In the data rows, the value 128 means zero.
Some points, each followed by its number:
[121 139 130 149 127 141 156 106 142 112 152 105 104 118 110 132 134 159
 138 105 108 117 148 136 144 113 128 138 135] 0
[119 141 134 155 126 142 157 103 140 114 150 108 105 123 110 133 137 157
 134 109 108 115 148 132 143 113 132 138 134] 1
[112 119 123 151 127 154 159 120 158 116 134 121 102 117 125 122 118 150
 116 121 114 135 111 149 124 125 145 159 142] 2
[148 143 133 106 118  92  85 166 110 124  93 131 156 131 130 130 129  89
 130 127 143 139 130  97 137 156 140 122 133] 3
[121 141 137 151 130 141 157 109 146 112 152 106 103 122 110 133 139 156
 135 106 108 117 147 132 141 118 131 137 133] 4
[117 140 136 153 127 143 160 103 138 108 154 105 105 124 113 131 140 160
 137 108 106 117 144 137 137 117 129 140 136] 5
[126 131 114 138 130 135 143 134 135 143 147 130 134 150 111 141 105 125
 148 106 113 120 147 142 152 150 134 125 171] 6
[ 99 104 112 142 157 156 150 144 142 102 111 122  89 119 132 115 112 132
 127 123 114 152 107 173 136 151 139 162 160] 7
[155 147 140  96 108 113 108 136 114 120 101 131 150 118 127 130 130 114
 117 155 140 121 134  94 140 158 124 110 124] 8
[143 166 163 125  90 111  93 179 122 108  90  90 133 162 156 126 128  96
  99 152 134 134  80  61 106 122 120 115 109] 9
[159 122 107 129 159 128 149 104 151 109 159 124 148  57 107 150 162 146
 138 116 113 130 128 147 143 127 111 147 134] 10
[138 135  89 135 146  91 122 144 140 114 129 138 173 101 119 151 117 123
 140 120 119 131 122 123 126 142 168 145 126] 11
[103 115  89 132 127 145 126 149 157 158 133 155 150 131 128 144 119 107
 145 148 120 126 126 126 120 133 163 136 132] 12
[145 153 115 124  82 109 106 145 125 122  97 128 156 108 120 161 124 104
 142 170 138 127 129  85 148 142 162 144 142] 13
[158 133 119 137 102 129 113 145 128 133 115 153 164 103 127 154 123  84
 151 191 132 132 120 102 136 120 148 127  96] 14
[116  96 104 110 126 126 111 130 131 157 106 166 131 143 136 138 114 100
 138 166 133  91 132 130 120 146 141 128 126] 15
[138 112 119 149 125 137 141  99 141 129 145 108 108 125 117 133 123 152
 141  94 111 126 138 137 124 102 138 150 139] 16
[149 122 123 126  96 111 107 129 105 135  98 147 150 129 132 144 114  98
 141 164 145 102 124 117 153 133 134 111 130] 17
[138 136 111 130 113 146 146 113 130 136 136 134 144 140 110 153 117 130
 152 135 113 107 135 136 153 136 134 128 137] 18
[126 135 148  92 110 106  96 148 115 154  86 140 131 122 129 123 134 114
 130 130 140 105 151  95 140 153 135 113 140] 19
[107 116 114 142 108 149 140 133 140 151 124 137 134 150 117 139 106 120
 134 129 120 111 145 140 138 129 148 149 145] 20
[119 140 135 154 126 143 157 105 141 110 147 108 106 122 109 134 134 159
 135 108 111 115 147 131 139 114 132 137 133] 21
[129 108 113 149 110 155 130 143 125 175 142 138 150 155 119 142  84 113
 141 143 121 128 146 135 139 121 156 151 122] 22
[120 138 136 152 128 144 159 103 143 112 149 108 104 126 112 130 134 153
 137 110 111 108 148 139 143 115 128 139 140] 23
[135 110 134  99 204 110 141 104  95 130 143 172 111  90 149 114 195 116
  85 132 164 147 109 186 117 120  48 128  79] 24
[161 118 140 168  88 106 128 137 137 120 164 119 153 121 110 166  97 137
 165 144 132 107 129 117 156  83 150 140 135] 25
[127 138  95 140  98 132 112 162 130 146 137 140 168 122 121 156 108 100
 145 164 125 139 128 119 144 127 171 150 139] 26
[153 111 113 125 113 140 115 129 124 151 133 135 140 143 121 144 107 119
 138 125 125 131 136 127 125 120 145 142 136] 27
[117 141 137 154 127 139 159 102 143 110 149 101 107 122 110 131 138 159
 133 107 112 115 148 131 143 115 126 137 135] 28
[143 146 100 131 134 105 128 137 140 113 138 127 164 105 116 152 123 131
 147 123 113 123 134 111 136 137 156 135 124] 29
New points follow, each followed by the numbers of its five nearest points above, smallest number first.
[ 86  74 118 127 137 174 143  93 126 175  87 195 104 169 148 122  83  95
 103 153 130 107 116 189 118 106 118 130 108] 12 15 20 22 27
[151 125 140 165  99 117 137 129 137 119 161 116 138 121 112 155 107 143
 157 132 125 110 135 122 151  92 144 141 136] 1 16 18 21 25
[162 119 100 119 183 125 156  97 154 108 161 125 149  36 104 147 182 149
 130 107 110 133 126 156 144 134  98 150 134] 0 4 5 10 29
[141 136 190  58 191 107  89 173  70 122 123 129 117 159 193  59 199 108
  54 141 184 170  72  99  66 138  44  48  69] 3 8 9 19 24
[149  83  99 124 137 119 111  92 149 116 123  95  84 104 141 115 137 143
 149 102 123 194  76 153  87 111 126  93 142] 0 2 7 16 27
[127 148 154 135 125 124 107 179 121 115  94  96 110 151 152 111 138 111
 105 131 129 137 104  91 116 130 112 119 123] 3 8 9 17 19
[109  92 105 107 144 134 127 112 116 163 112 177 132 157 153 137 121 119
 121 160 143 114 110 161 109 112 128 117 105] 12 15 17 20 27
[152 147 133 103 100 109 104 140 114 121  96 133 153 119 126 139 126 106
 124 164 142 120 132  91 143 156 137 120 131] 3 8 13 17 19
[107 123 158  82 156 101  87 149  48 148 103 170 119 174 204  66 168  97
  88 169 192 166  80 135  83 119  68  56  79] 3 8 9 19 24
[151 146  78 131 153  64 107 152 133 114 132 141 200  95 116 164 118 115
 150 119 121 125 132 112 130 150 176 138 119] 3 11 13 26 29
[ 98 106 128 133 138 156 149 129 136 133 117 146  96 141 142 114 122 131
 103 135 130 145  96 154 111 114 134 144 126] 2 7 16 20 27
[151 144 144  90 118  79  68 176  98 128  72 135 159 143 137 122 127  75
 122 125 152 140 129  92 135 172 136 117 133] 3 8 13 17 19
[137  77 105 141 131 155 136  92 146 154 137 119  92 139 127 123 110 143
 138 102 112 134 126 163 110 109 126 138 149] 2 16 20 23 27
[148 115 117 114 186 118 137 118 134 118 143 139 140  84 127 128 160 127
 121 118 131 142 113 153 127 137 100 126 118] 10 11 16 24 29
[130 133 137  98 113 129 114 133 127 132 113 136 143 122 124 136 119 124
 128 144 133 121 138 106 140 136 128 121 127] 8 17 18 19 27
[110 111 118 151 127 159 157 126 163 118 128 128 102 114 130 117 112 147
 110 126 114 143  97 156 118 128 150 166 144] 2 7 16 20 21
[103  91 122 135 138 137 132 113 116 157  71 188 106 152 148 114  92  92
 108 130 145 124 118 166 121 118 110 125 108] 12 15 17 20 27
[154 103 116 139  90 111 110 128 118 142 126 128 132 133 118 156  96 120
 147 145 132 112 131 105 132 131 149 158 156] 13 17 20 26 27
[103 106 105 137 102 151 133 143 139 166 116 148 145 160 121 141  95 104
 133 138 124 109 143 144 139 135 155 154 150] 12 15 20 22 27
[ 99 106 104 132 100 147 123 146 135 165 120 144 146 157 121 143  94 103
 132 139 123 113 137 142 140 135 159 151 154] 12 20 22 26 27
[128 144 150 106 120 114 113 141 118 138 107 122 120 124 128 118 144 125
 127 121 133 122 143 102 138 140 124 111 134] 3 8 17 19 27
